Which row each row swaps with, under one turn or mirror
The rows were stretched afterwards, more along some directions than others.
Sil:  -2.2  10.0  12.6  10.6  -5.7 -14.5 -15.5  14.4 -24.7   5.2   0.1   2.8   7.7   7.3  19.3 -12.9  25.5
dip:  11.6 -27.5  21.4 -13.3   8.0  -5.8  -7.5   1.1  -7.9   4.1 -20.0  -7.7 -16.4 -10.2  -8.3 -20.4  29.2
Zuran:   3.0  -6.0   7.4   4.6   3.2  17.3   0.0   5.2 -26.6  18.4  26.0 -16.2  23.4  -9.8 -27.8  -1.1 -31.8
sug:  -8.0  13.1   1.1  -9.6  -5.4  -6.7  12.5   8.7 -14.3  -4.1  -3.2   5.2  10.8  10.6 -22.3  -1.3  -6.4
taz: -18.6  -6.5  -0.3   1.1 -11.0   4.8  10.0   5.0 -27.7  21.4  28.9   0.8  15.7 -11.5 -22.5   6.1 -16.2
nalu: -22.1   8.7   4.9   0.7 -23.4 -22.4  11.0  -7.6  15.6  -1.5 -24.5   1.6 -17.5  17.7  29.1  18.3  41.3
bor:  -3.9  16.5  23.1   8.7 -15.0  -9.3 -13.2  15.5 -36.5   4.4   7.1 -17.3   8.5  -1.0  14.5 -12.4   5.5
Nudo:  -6.3  16.8 -11.6   1.7 -19.4  13.0   4.1   8.6 -20.3   3.0  37.2  -4.8  17.4   0.6  -8.4   9.7 -34.7
met: -20.1   3.2  15.5  -6.0 -22.2  12.1   6.0   9.3 -25.0 -11.9  17.3 -11.3  11.4  -9.6 -11.2   6.3 -26.6
nosur: -15.4   6.2   6.5   7.8 -15.7 -12.5   4.5 -16.5  11.4 -20.5 -18.1   4.3 -19.5   5.8  31.3   7.6  47.2
Futin:  11.8  11.1 -11.6  -2.0  11.5 -12.4   5.2 -17.8  13.2  -9.5 -12.0  17.4 -18.0  28.4  34.3   8.7  43.1
somi:  -2.3  -2.5  21.8  -3.8 -15.2  16.2 -15.1   2.9 -17.0   0.8  25.2  -3.3 -12.3  -4.5  -2.3   7.5 -16.8
nikov:   9.9 -18.6  26.0 -13.3  -1.1  -2.9  -2.9  -1.4 -13.6   9.7 -15.6 -10.0 -13.0  -6.3  -5.2 -18.6  30.4
mogol:   4.9  -9.9  -3.5  13.7   9.1 -14.8   3.5 -15.3   8.0   1.5 -17.5   2.6   1.5  13.5  15.1   2.7  31.9
Gideb:  20.0 -16.7  20.8 -12.9   1.7  -2.6  -8.4  -5.8  -5.5   5.7 -14.4  -5.5  -9.8   1.2  -7.7 -18.7  32.5
nov:  -3.2  17.2 -16.1  -6.6 -12.8  14.0  -2.9   4.2 -12.7   1.5  32.0   3.2  17.5   6.8  -5.3   1.5 -19.9
mibot:   7.1 -20.5  21.6 -15.1   0.2 -11.1  -2.3  -2.7 -16.0   7.5 -16.4  -8.0 -14.2  -7.3  -8.0 -20.4  17.9
nogi: -13.5  -4.3 -13.7  12.4  -6.2 -23.9  13.3 -16.8   6.9   4.1 -11.5  24.3  -5.5  14.9  25.1  10.1  51.0
pim:  -6.6   1.9  25.3   6.0  -7.9  -8.1 -13.5  19.1 -24.7   7.5  -0.7 -10.5   6.8   3.1  11.7 -11.6  21.0
dudif:   0.9   7.3 -17.5   3.6  -2.9 -19.9   8.4 -14.8  -6.8 -13.3  -5.3  10.7 -10.7  10.6  38.4   5.1  38.6
fited: -13.1  20.6  -9.3  -4.7 -11.9 -15.3  24.0  -7.1  -5.4 -13.7 -16.7   8.7  -4.5  12.8  38.6   2.2  42.8
Sune: -13.0  18.5   9.5  -5.0 -17.0 -19.6  -4.0 -15.3  12.3 -31.6 -28.3  -1.4 -28.7  29.8  37.2   9.1  50.1
zad:  -1.8  -9.4  -8.1  -0.2  11.5   9.3   6.6   7.0 -15.5  20.6  25.9   7.7  20.4  -0.5 -27.7   3.4 -25.3
Guror:  -5.8 -10.6  22.0  -7.3  -7.1  20.1   9.4  11.2 -25.4  17.2  24.8 -26.8  19.3 -22.6 -33.7  -1.4 -33.8
lapug:  -6.5  20.5  21.7   3.1 -17.2 -12.5 -15.1  10.5 -26.4  -6.8  -6.1  -9.5   1.5   9.9  26.6 -12.6  30.6
Lal:  -4.7  10.0  -0.5 -13.7 -10.6   5.2  23.1  17.4 -34.9   6.6  22.2 -10.1  10.6 -18.5 -22.1  -1.4 -20.9
tubu: -11.3   3.0  26.7   5.6  -8.4  -9.5 -19.9  15.9 -15.9   0.9  -2.7 -14.8  10.8  13.0  14.8 -11.2  18.4
Navun: -16.1  -8.4  15.6   2.8  -9.4 -14.2 -16.5 -15.1  14.2 -14.9 -18.0   8.3 -28.3  13.2  39.7  10.6  46.3
liv: -20.3  24.4 -14.2   0.9 -20.6 -22.1  23.8 -13.8   2.0  -8.1  -9.6  17.6 -19.5   7.3  43.5  21.2  34.1
ral:   4.0   8.9 -21.1   3.4   9.3 -28.4  15.8 -22.2  -2.7  -3.9 -16.6  16.3  -9.3  20.4  22.5   5.5  41.2
zini:   1.3  18.8  19.9   4.2 -10.6  -1.7 -12.8  14.3 -35.0  -4.5   4.9 -12.0   1.2   8.2  22.8 -14.3  10.7
kuliz:  -2.8  20.8 -24.5   1.6 -13.6 -27.2   6.3 -16.1  14.0 -22.6 -13.9  12.9  -9.6  34.5  42.5   6.5  35.3
zuga:   1.0  18.7 -17.9   3.4 -11.1 -13.9   2.0 -23.5  16.2 -11.8  -0.3  18.3  -5.2  24.4  48.0   7.8  49.4
kanu: -11.2  10.0 -19.6   4.2 -13.6 -14.6   7.3 -21.0  17.7 -14.6 -13.0  11.9  -8.0  22.5  39.2  11.1  38.2
Gude:   3.6 -24.6  28.9 -13.5  -4.0  -4.3  -8.3   4.8  -1.9   3.9 -17.4  -8.5 -10.5  -4.2  -9.2 -17.7  20.7
bov:  -0.5  26.9 -31.4  -3.6  -8.3 -25.0  10.8 -23.1  14.8 -15.7  -9.0  28.4  -7.3  36.9  41.9  11.3  56.9
Gib:  -0.9  -2.0   0.6  -2.9  -5.7  28.0   1.9   6.5 -24.6  14.2  45.5  -6.1   8.2 -14.6 -11.9   0.7 -34.2
vurik:  -9.7  -1.2  15.5  -9.9 -11.7  16.2 -10.7   8.1   4.8 -10.6   6.7   0.8   0.2  13.8  -8.2   6.6  -2.4
duge:  -3.3   7.4   1.7   9.2  -5.4 -14.0  10.0  -9.8   0.9  -6.4 -16.7   1.8   6.0  11.4  30.2   4.8  44.9
togif: -16.0  15.2  -6.0  -4.0  -3.1 -36.9  14.1 -11.9  10.3 -21.0 -43.3  14.4  -8.9  28.4  20.3   1.4  54.2
dek: -14.2   6.4 -10.3 -12.5 -10.6   4.1   6.0   6.6  -4.5   4.5  29.2   3.8  15.1  12.6 -11.8   9.5 -22.5
Fol:   3.2   1.3   1.8 -17.2   8.7  11.8   3.4   7.0 -20.9   5.7  23.3  -6.9   6.4   0.7 -18.9   5.0 -26.9
vopo:   7.6 -28.6  22.4  -9.3   2.2  -6.7  -6.4  -2.5  -1.4   9.2 -20.8  -3.6  -6.0  -7.3  -4.1 -17.9  27.7
kezeg:  -8.7   1.7  -0.6 -10.9 -14.1   9.2   1.2   8.9 -17.8   5.2  38.2  -9.1  21.8  -4.1 -13.9   5.3 -36.4
Fekof: -21.5  12.2  -4.8 -11.6 -21.2   6.0  22.2   9.8 -24.3   7.6  25.2   5.1   6.6 -14.7  -6.3  18.1 -30.6
rodag: -18.8  12.8   7.2  -5.9 -26.0  11.7   6.1  10.9 -11.7  13.4  15.3  -1.2  12.0   3.0  -4.5  15.7  -8.8
bomu: -15.5  17.3  -8.0 -11.5 -18.3   4.8  21.8   7.8 -23.1  -1.2  30.5   6.9  16.6  -9.1 -10.7  12.7 -24.5
raf: -23.0  18.9 -12.5  -4.6 -16.7 -24.1  24.2 -18.4   8.9 -18.4 -13.0  16.1 -11.3  12.0  38.8  15.1  40.8

Fekof is swapped with -> liv
nosur is swapped with -> met
nogi is swapped with -> taz
zuga is swapped with -> kezeg
pim is swapped with -> nikov
Zuran is swapped with -> mogol
bov is swapped with -> dek

